(in the rows, 128 means zero)
One turn sends every row of this set to another row. A few are shown first. Where does it send the rows asked after them?
zevo: [141 133 143 135 123 133  87 145 164  92  97 124 119 114 163 146 117 141
 101 142 111  96 120 122 110 138  83 114 136 159  97 121 113 129 138 130
 111 121 134  92  82  98 111 138 112 166 134 154 181 141 124 141 138 118
 111 117 110 117 112]
Kape: [160 143 143 134 129 113 146 138 165 145 131 140  91 115 124 115 131 122
 126 101 123 131 115 136 112 148 108 161 135 159 144 130 103 134  88 154
 117 131 120 134 102 132 143 158  97 129 120 132 156 128  86 128 125 118
 159 138 110 114 124]
Fuz: [135 161 167 131 135 111 118 103 178 144 112 132 116 119 138 132 137 114
 124 141  76 113 146 125 138 143 113 103 137 163 152 115  99 119 134 118
 106 139 118  94 119 105 143 138 120 163 102 111 159 130 121 133 152 117
 146 136 108  97 112]
bube: [136 113 130 130 159 119 125 157 155 150 117 140 107 145 115 136 134 163
 134 136 111 126 131 100 122 130 134 149 135 138 114 147 117 126 141 133
 151  85 161  89 100  91 116 167 134 118 135 124 165 151 124 114 139 131
 143 128 126 124 139]
bokor: [141 151 111 118 148 127 146 175 123 114 142 138 122 100 171 126 146 128
 100 110 130 137 112 105 115 147  89 122 127 131 139 127 133  93 124 142
 139 116 134 102 105  82 154 163  94 142 145 140 132 117 110 127 166 105
 130 130 130 129 141]
duzib: [142 163 147 145 134 111 117 117 184 151 115 131  89 121 142 129 125 122
 115 110  75 111 166 133 128 132 139  95 139 164 118 133 108 132 136 140
  92 150 119  90 132 113 130 135 123 165 115 116 170 122 123 131 144 100
 148 135 121 110 114]
fefu: [164 140 154 140 126 110 119 135 160 145 104 120  94  98 126 116 137 114
 135  89 123 145 113 138 100 139 131 145 131 158 114 110  93 118 105 169
 122 121 135 112 114 126 126 145 115 134 131 116 146 143 101 136 135  95
 167 138 105 133 126]
kog: [139 140 123 110 124 117 109 142 122 127 148 163  82 104 129 135 114 150
 111 102 147 133 125 133 105 138  99 122 127 141 140 139 122  94 158 143
 112 136 114 137 115 114 151 139 113 142 119 140 164 147  82 113 157 114
 143 146 100 114 117]
guzom: [137 126 102 113 138 119 109 161 174 148 132 162 104 142 138 147 124 132
 141 138  85 103 135  96 124 133 139 146 135 148 106 143 105 131 155 151
 131 104 168 117 115  99 127 160 140 125 130 115 165 157 136 119 164 137
 142 143 134 127 131]
fepid: [179 146 124 120 143 115 139 184 137 107 132 141 142  96 158 142 117 129
 103 129 120 135 116 123 123 155  89 130 118 126 141 127 136 107 147 152
 129 139 151 109 102  88 149 138  99 137 146 128 149 136 128 134 170 117
 118 107 119 130 147]
Pid: [141 115 121 119 168  96 155 142 151 148 106 129 109 111 143 142 138 142
 153 115 115 122 149  98 114 167 112 119 147 168 120 129 146 116 134 148
 115 137 172 127  97  95 159 113 126 123 133 123 143 127 125 130 142 115
 120 162 158 117 140]
dopur: [126 146 131 129 114 137 106 137 154 102 110 132 101  96 149 132 135 149
  93 153  95 115 108 122 127 133  94 119 127 149  82 105 121 124 113 144
 125 124 128  71 104  94 112 163 108 156 128 135 174 143 137 143 131 107
 110 124 126 131 126]
vuz: [121 130 134 106 126 116 103 140 172  94 117 148 122  91 165 135 127 129
  88 137 119  87 125 121 109 144  89 130 120 160  89 102 109 128 123 137
 131 138 121  74 104  96 126 136 118 154 147 144 172 142 136 147 130 127
 109 129 116 123 130]
nug: [132 122  98 127 160  95 138 148 159 157 128 139 103 116 162 130 120 147
 152 109 108 105 155 111 117 160 114 107 155 164 139 150 137 121 136 132
 107 121 154 106 100 101 150 148 133 135 149 109 133 124 104 138 158 117
 124 176 150  93 138]
kelo: [144 135 126 134 130 119 111 155 125 140 155 155  88  89 131 137 130 149
 114  88 126 143 142 125  93 148  99 141 116 150 119 135 108 114 155 161
 119 128 110 104 126 117 128 126 127 161 126 137 176 168  96 111 167 114
 142 128 107 147 114]
Girog: [146 139 151 148 156 104 125 129 172 145 107 122 106 126 145 144 139 108
 124 119  69 133 155 120 138 147 105 102 142 190 132 122 110 106 136 122
  87 139 124 110 114 113 126 127 120 152 101 134 178 132 128 136 147 112
 160 147 110 109 112]
Posa: [160 112 118 134 140 127 114 143 171 122 111 153 106 118 151 108 139 162
 100 143  90 125 137 100 115 146 110 141 133 133 110 106 133 123 125 110
 139  96 133  91  78 131 145 161 111 112 133 153 176 141 136 122 159 114
 138 173 112 112 104]
Mobi: [151 145 114 136 156 121 156 162 145 119 137 135 134  85 146 134 128 122
 102 113 121 137 124 103 110 151  88 116 120 139 138 119 138  89 157 144
 144 137 135  95 112  75 130 153 123 116 155 120 141 126 115 128 174 103
 119 119 105 132 144]
fuda: [126 121 106 125 163  97 156 128 153 148 109 121 107 107 152 142 134 166
 150  97 101 102 140 103 112 170 121 116 145 171 124 139 116 127 127 110
 113 118 155 113 109  98 148 125 130 113 128 114 144 120 102 135 162 119
 113 147 143 108 125]
Fusak: [132 122 128 128 142 146 108 122 180 136 112 174 102 104 150 114 121 144
 118 138  82 117 143 103 102 129 101 147 141 148 125 122 126 127 151 135
 122 127 131 105  67 133 149 171 114 123 141 151 162 165 146 109 157 115
 130 172 124 129 106]

zevo moves to Girog
Fuz moves to fuda
Where do these go?
guzom moves to kog
duzib moves to nug
kelo moves to Fusak

